In the data rows, 128 means zero.
Here is a table of points, one per row:
[178, 198, 136, 193, 170, 111, 162, 195, 32, 91, 104, 126, 155, 57, 89, 240, 255, 107, 202, 103, 169, 167, 44, 132, 120, 115, 128, 103, 132, 145, 146, 96]
[70, 91, 155, 133, 136, 48, 107, 158, 10, 22, 93, 115, 115, 178, 136, 178, 121, 128, 102, 132, 122, 146, 74, 123, 138, 187, 131, 169, 68, 126, 162, 133]
[81, 73, 30, 111, 89, 136, 60, 156, 152, 141, 141, 115, 206, 86, 121, 86, 176, 137, 108, 140, 105, 132, 139, 150, 115, 118, 68, 124, 184, 143, 91, 132]
[150, 131, 165, 72, 187, 68, 152, 199, 129, 180, 177, 152, 177, 165, 160, 169, 109, 120, 118, 184, 143, 102, 94, 186, 122, 147, 140, 93, 40, 81, 83, 106]
[157, 150, 132, 109, 109, 144, 176, 8, 113, 127, 79, 176, 247, 136, 145, 123, 101, 114, 24, 101, 143, 81, 151, 168, 126, 150, 160, 157, 40, 88, 184, 103]
[126, 116, 176, 100, 112, 137, 106, 97, 132, 140, 71, 111, 141, 158, 74, 154, 116, 129, 74, 147, 132, 125, 103, 129, 77, 75, 135, 188, 91, 176, 109, 200]
[32, 166, 123, 123, 84, 108, 129, 81, 205, 145, 46, 128, 208, 223, 119, 100, 93, 78, 157, 220, 108, 71, 107, 52, 179, 119, 139, 56, 145, 84, 89, 15]
[111, 180, 126, 148, 117, 173, 115, 112, 64, 107, 142, 96, 118, 52, 113, 182, 118, 117, 86, 87, 122, 123, 126, 63, 85, 108, 142, 52, 212, 164, 184, 93]
[136, 132, 186, 143, 89, 141, 77, 122, 122, 122, 105, 59, 145, 160, 168, 186, 165, 147, 124, 136, 148, 215, 150, 117, 145, 105, 87, 130, 135, 176, 46, 179]
[95, 154, 156, 115, 111, 146, 161, 174, 45, 105, 146, 132, 115, 69, 182, 185, 177, 91, 169, 139, 181, 169, 138, 138, 116, 132, 135, 126, 109, 146, 169, 145]
[122, 53, 23, 91, 105, 110, 92, 114, 193, 146, 133, 117, 187, 114, 160, 123, 78, 30, 85, 92, 75, 82, 110, 176, 163, 170, 132, 135, 105, 104, 131, 134]
[168, 151, 178, 128, 171, 114, 83, 92, 126, 30, 171, 131, 101, 98, 176, 167, 116, 117, 69, 170, 45, 123, 166, 156, 111, 115, 107, 115, 173, 135, 137, 70]
[122, 107, 87, 55, 66, 183, 133, 83, 154, 93, 107, 149, 136, 171, 112, 169, 120, 97, 90, 110, 141, 102, 138, 67, 95, 133, 124, 120, 34, 151, 165, 146]
[147, 100, 174, 120, 164, 135, 113, 153, 119, 86, 113, 121, 197, 169, 93, 145, 146, 143, 129, 141, 164, 124, 127, 211, 129, 126, 126, 152, 107, 171, 110, 116]
[191, 254, 137, 158, 124, 132, 139, 146, 123, 55, 253, 85, 188, 115, 114, 106, 203, 97, 141, 72, 156, 112, 131, 115, 94, 96, 130, 194, 166, 84, 107, 54]
[62, 127, 127, 117, 128, 160, 124, 36, 141, 118, 127, 139, 119, 105, 134, 90, 151, 124, 171, 139, 113, 50, 248, 138, 146, 181, 142, 168, 150, 87, 106, 157]
[129, 94, 117, 72, 124, 196, 205, 132, 80, 60, 145, 118, 189, 117, 107, 138, 168, 69, 14, 140, 24, 116, 80, 178, 173, 133, 136, 148, 79, 117, 159, 101]
[161, 151, 148, 167, 173, 157, 179, 126, 85, 108, 55, 175, 33, 121, 88, 152, 145, 119, 246, 114, 190, 145, 95, 122, 117, 115, 161, 103, 118, 120, 116, 96]
[56, 158, 156, 116, 158, 75, 108, 138, 181, 104, 149, 60, 134, 174, 162, 119, 101, 137, 197, 129, 146, 121, 165, 122, 83, 129, 80, 84, 123, 186, 124, 166]
[113, 111, 107, 194, 182, 136, 126, 174, 130, 98, 137, 160, 167, 147, 215, 103, 177, 152, 202, 144, 245, 133, 17, 128, 68, 78, 166, 137, 124, 140, 133, 86]
[193, 148, 105, 120, 109, 137, 146, 58, 76, 100, 89, 91, 139, 14, 205, 117, 163, 96, 114, 151, 158, 179, 152, 130, 129, 95, 164, 100, 147, 123, 100, 172]
[120, 134, 128, 159, 81, 89, 134, 216, 69, 119, 155, 72, 89, 90, 154, 169, 170, 184, 107, 152, 198, 135, 113, 109, 207, 165, 196, 165, 158, 144, 151, 255]
[50, 140, 185, 143, 148, 89, 107, 131, 163, 57, 142, 127, 131, 165, 97, 147, 147, 133, 164, 146, 13, 176, 112, 97, 165, 152, 111, 151, 142, 152, 20, 121]
[115, 106, 154, 133, 81, 148, 146, 156, 133, 141, 85, 110, 159, 202, 73, 154, 111, 122, 133, 158, 136, 133, 118, 143, 108, 155, 113, 194, 78, 128, 161, 179]
[181, 91, 193, 166, 132, 123, 18, 81, 163, 153, 182, 169, 74, 151, 138, 184, 104, 120, 104, 156, 152, 145, 142, 158, 150, 167, 68, 144, 171, 146, 167, 158]
[139, 167, 130, 197, 105, 121, 98, 135, 149, 85, 166, 87, 125, 192, 160, 146, 155, 177, 171, 55, 146, 126, 153, 116, 105, 131, 136, 143, 103, 135, 102, 132]
[57, 145, 65, 146, 122, 128, 121, 134, 199, 192, 183, 66, 124, 162, 127, 116, 94, 133, 191, 95, 153, 139, 112, 190, 141, 83, 135, 112, 115, 54, 134, 119]
[175, 118, 131, 134, 164, 114, 101, 101, 98, 145, 201, 146, 101, 196, 97, 180, 44, 112, 161, 132, 24, 139, 114, 166, 67, 151, 137, 159, 124, 175, 161, 80]
[167, 134, 148, 135, 125, 163, 94, 107, 160, 129, 140, 174, 96, 107, 112, 55, 122, 123, 26, 145, 140, 114, 134, 110, 137, 152, 94, 153, 208, 178, 167, 139]
[146, 127, 118, 176, 135, 153, 134, 116, 87, 78, 167, 119, 191, 32, 93, 106, 139, 138, 70, 185, 142, 127, 134, 127, 118, 121, 53, 123, 186, 169, 148, 134]
[143, 48, 199, 150, 95, 137, 86, 104, 146, 195, 90, 140, 241, 117, 56, 137, 72, 244, 79, 142, 105, 123, 147, 41, 202, 149, 126, 87, 56, 129, 92, 181]
[23, 71, 159, 94, 109, 85, 153, 89, 124, 93, 135, 46, 84, 98, 94, 114, 118, 177, 74, 163, 160, 118, 145, 108, 134, 143, 102, 189, 164, 135, 104, 171]
[128, 92, 140, 116, 112, 123, 159, 142, 154, 85, 224, 132, 98, 76, 110, 86, 140, 96, 127, 120, 156, 147, 121, 89, 136, 79, 103, 91, 140, 108, 126, 119]
[97, 131, 137, 74, 72, 167, 230, 104, 94, 151, 48, 201, 74, 179, 163, 198, 122, 144, 159, 86, 131, 129, 90, 90, 139, 147, 101, 124, 104, 113, 149, 100]
[137, 124, 135, 130, 135, 95, 88, 75, 131, 162, 172, 176, 105, 150, 149, 188, 78, 106, 43, 192, 89, 45, 92, 178, 115, 144, 124, 153, 187, 180, 175, 93]
[155, 127, 102, 171, 170, 65, 183, 166, 133, 126, 199, 175, 156, 106, 171, 87, 173, 126, 38, 119, 137, 205, 108, 93, 158, 89, 97, 91, 138, 112, 127, 52]
[111, 85, 103, 50, 207, 125, 136, 115, 167, 140, 124, 118, 102, 145, 66, 128, 152, 88, 145, 120, 66, 102, 101, 183, 139, 168, 130, 145, 176, 87, 145, 255]
[103, 232, 111, 132, 118, 154, 176, 134, 140, 135, 78, 75, 130, 102, 145, 137, 141, 118, 191, 113, 132, 159, 132, 195, 112, 93, 135, 152, 123, 113, 79, 45]
[181, 180, 29, 156, 119, 127, 130, 138, 78, 45, 186, 113, 149, 57, 132, 81, 0, 128, 121, 138, 150, 66, 121, 127, 121, 143, 136, 133, 185, 115, 102, 115]
[94, 123, 133, 90, 118, 87, 82, 80, 159, 152, 93, 128, 74, 154, 92, 125, 147, 183, 191, 111, 92, 160, 122, 75, 88, 208, 130, 114, 159, 102, 194, 106]
[87, 126, 44, 46, 120, 178, 133, 171, 172, 221, 170, 115, 109, 78, 149, 68, 83, 85, 145, 65, 176, 176, 200, 118, 112, 148, 135, 112, 70, 156, 52, 81]
[127, 85, 148, 134, 182, 130, 86, 177, 116, 169, 154, 127, 184, 220, 120, 144, 113, 146, 179, 180, 155, 194, 88, 170, 167, 115, 167, 148, 85, 130, 120, 120]
[158, 105, 90, 99, 130, 153, 112, 136, 161, 117, 74, 141, 91, 119, 144, 149, 118, 174, 143, 105, 118, 75, 135, 122, 116, 79, 133, 146, 145, 139, 97, 106]
[142, 60, 130, 151, 161, 103, 142, 108, 236, 127, 66, 181, 54, 44, 115, 100, 123, 149, 142, 93, 124, 131, 189, 69, 145, 162, 154, 114, 195, 90, 197, 87]
[176, 111, 106, 99, 83, 88, 106, 143, 126, 126, 51, 136, 67, 164, 129, 92, 117, 114, 206, 103, 131, 185, 51, 110, 171, 104, 54, 147, 113, 100, 150, 137]
[141, 185, 186, 106, 192, 154, 97, 70, 121, 151, 128, 153, 64, 198, 95, 184, 55, 133, 66, 101, 151, 129, 99, 164, 125, 130, 131, 74, 239, 131, 164, 144]
[165, 141, 88, 63, 149, 144, 167, 123, 67, 219, 93, 139, 102, 200, 121, 91, 129, 67, 141, 105, 140, 108, 167, 132, 110, 81, 152, 155, 59, 158, 95, 139]
[101, 126, 123, 116, 87, 126, 194, 153, 103, 158, 63, 149, 67, 173, 162, 100, 94, 75, 94, 82, 143, 104, 101, 93, 137, 187, 129, 135, 85, 145, 145, 129]
[145, 124, 108, 176, 132, 100, 209, 99, 164, 166, 183, 93, 65, 131, 163, 90, 173, 201, 144, 110, 143, 146, 110, 147, 141, 158, 145, 55, 110, 207, 158, 150]
[102, 136, 70, 113, 165, 133, 24, 159, 180, 186, 122, 83, 103, 115, 79, 142, 139, 111, 152, 155, 147, 94, 196, 118, 142, 86, 135, 157, 66, 178, 86, 144]
[138, 145, 149, 158, 70, 140, 86, 217, 161, 176, 121, 63, 99, 114, 91, 143, 180, 122, 152, 184, 189, 77, 121, 166, 93, 140, 179, 115, 119, 187, 68, 206]
[49, 70, 193, 120, 95, 35, 255, 122, 134, 162, 50, 191, 255, 94, 68, 71, 101, 255, 174, 79, 115, 143, 209, 39, 73, 45, 210, 98, 143, 43, 84, 125]
[136, 124, 109, 115, 104, 112, 147, 179, 161, 159, 160, 141, 186, 164, 126, 120, 100, 112, 114, 137, 107, 157, 108, 164, 155, 128, 178, 170, 48, 130, 144, 48]
[67, 145, 184, 139, 147, 73, 28, 146, 103, 117, 104, 251, 190, 109, 126, 146, 140, 154, 142, 112, 80, 115, 110, 187, 204, 65, 147, 79, 147, 126, 118, 116]
[92, 157, 166, 149, 103, 150, 155, 141, 111, 95, 132, 90, 140, 92, 172, 157, 95, 125, 139, 82, 99, 168, 111, 123, 89, 143, 107, 159, 206, 189, 128, 194]
[109, 163, 129, 122, 116, 98, 135, 176, 48, 89, 162, 233, 52, 102, 138, 160, 183, 123, 121, 95, 144, 137, 99, 117, 104, 123, 142, 144, 88, 109, 118, 224]
[137, 218, 32, 206, 170, 142, 176, 163, 139, 164, 136, 124, 131, 114, 185, 146, 117, 128, 137, 141, 174, 156, 164, 127, 116, 91, 98, 95, 138, 79, 139, 231]
[137, 80, 133, 96, 156, 181, 146, 71, 120, 185, 137, 160, 34, 171, 135, 134, 97, 153, 100, 88, 121, 130, 115, 141, 148, 105, 36, 110, 134, 140, 156, 164]
[137, 186, 110, 148, 168, 171, 209, 68, 84, 132, 76, 111, 122, 79, 167, 68, 188, 97, 81, 88, 110, 84, 166, 131, 131, 103, 79, 124, 115, 72, 63, 93]
[80, 125, 105, 70, 153, 115, 189, 93, 146, 91, 104, 110, 108, 135, 129, 183, 129, 111, 111, 153, 90, 145, 192, 119, 125, 121, 36, 154, 142, 73, 142, 114]
[175, 50, 236, 195, 137, 149, 100, 72, 105, 86, 97, 111, 45, 139, 218, 117, 127, 200, 72, 126, 150, 113, 170, 85, 101, 57, 131, 117, 241, 134, 161, 128]
[164, 173, 111, 118, 145, 129, 25, 96, 137, 166, 205, 158, 126, 162, 71, 186, 50, 149, 141, 106, 106, 115, 121, 142, 104, 151, 195, 150, 94, 113, 140, 46]
These points spread out most along one direction. Where along it does each point below lie, from 0 to 99? 50 is the average, and the first point above lies past it. One standard deviation of the points above along it is 16.
[168, 139, 50, 88, 176, 148, 172, 127, 133, 149, 120, 141, 115, 82, 129, 89, 122, 128, 106, 97, 158, 93, 196, 117, 135, 95, 142, 145, 153, 128, 164, 119] >> 51
[201, 174, 158, 155, 167, 109, 117, 206, 195, 63, 136, 67, 181, 81, 141, 127, 143, 134, 151, 180, 101, 155, 108, 119, 76, 116, 162, 129, 120, 117, 118, 118] >> 66
[80, 127, 176, 182, 143, 105, 113, 179, 80, 111, 113, 95, 144, 96, 213, 157, 120, 138, 106, 148, 94, 119, 115, 84, 134, 96, 134, 166, 180, 165, 147, 209] >> 67
[128, 124, 151, 146, 47, 122, 91, 103, 143, 136, 130, 166, 47, 61, 95, 36, 159, 175, 141, 141, 95, 126, 113, 129, 150, 196, 67, 108, 143, 169, 184, 141] >> 51
[143, 93, 117, 121, 181, 122, 146, 153, 78, 88, 79, 141, 151, 164, 125, 138, 161, 112, 255, 133, 217, 139, 133, 130, 185, 93, 140, 114, 159, 149, 139, 66] >> 62
[164, 85, 116, 106, 137, 84, 88, 146, 117, 106, 180, 149, 86, 61, 121, 86, 174, 205, 116, 141, 129, 117, 101, 137, 146, 209, 131, 17, 143, 72, 147, 75] >> 56
[181, 151, 106, 210, 134, 161, 129, 145, 116, 209, 89, 74, 99, 139, 165, 154, 141, 103, 166, 114, 158, 163, 169, 102, 69, 149, 117, 102, 100, 91, 40, 120] >> 60
[168, 96, 122, 168, 117, 156, 110, 156, 129, 176, 121, 95, 97, 158, 192, 38, 131, 140, 163, 100, 158, 162, 119, 122, 146, 144, 250, 114, 109, 115, 149, 147] >> 53
[86, 134, 94, 136, 103, 133, 90, 115, 168, 165, 120, 169, 111, 147, 83, 89, 129, 65, 158, 109, 82, 115, 125, 175, 150, 138, 135, 108, 135, 34, 131, 166] >> 33
[146, 122, 177, 128, 114, 132, 98, 144, 196, 157, 182, 91, 144, 83, 96, 72, 107, 112, 186, 179, 142, 99, 124, 104, 178, 143, 71, 144, 85, 142, 65, 136] >> 42
[112, 123, 84, 56, 95, 145, 135, 145, 187, 119, 117, 129, 126, 131, 131, 84, 154, 130, 121, 177, 108, 125, 155, 143, 101, 149, 159, 119, 149, 115, 113, 137] >> 40
[199, 170, 115, 74, 155, 169, 150, 72, 106, 158, 200, 167, 118, 176, 101, 90, 119, 116, 124, 151, 51, 120, 138, 115, 142, 140, 83, 141, 158, 98, 183, 13] >> 38
[171, 86, 129, 139, 84, 169, 142, 160, 147, 128, 74, 152, 168, 151, 56, 95, 136, 78, 75, 125, 117, 100, 126, 126, 93, 130, 159, 146, 62, 168, 116, 167] >> 36
[93, 51, 141, 147, 54, 130, 140, 114, 76, 139, 126, 103, 180, 177, 74, 111, 77, 103, 38, 128, 57, 113, 122, 143, 138, 144, 148, 139, 48, 117, 147, 120] >> 23
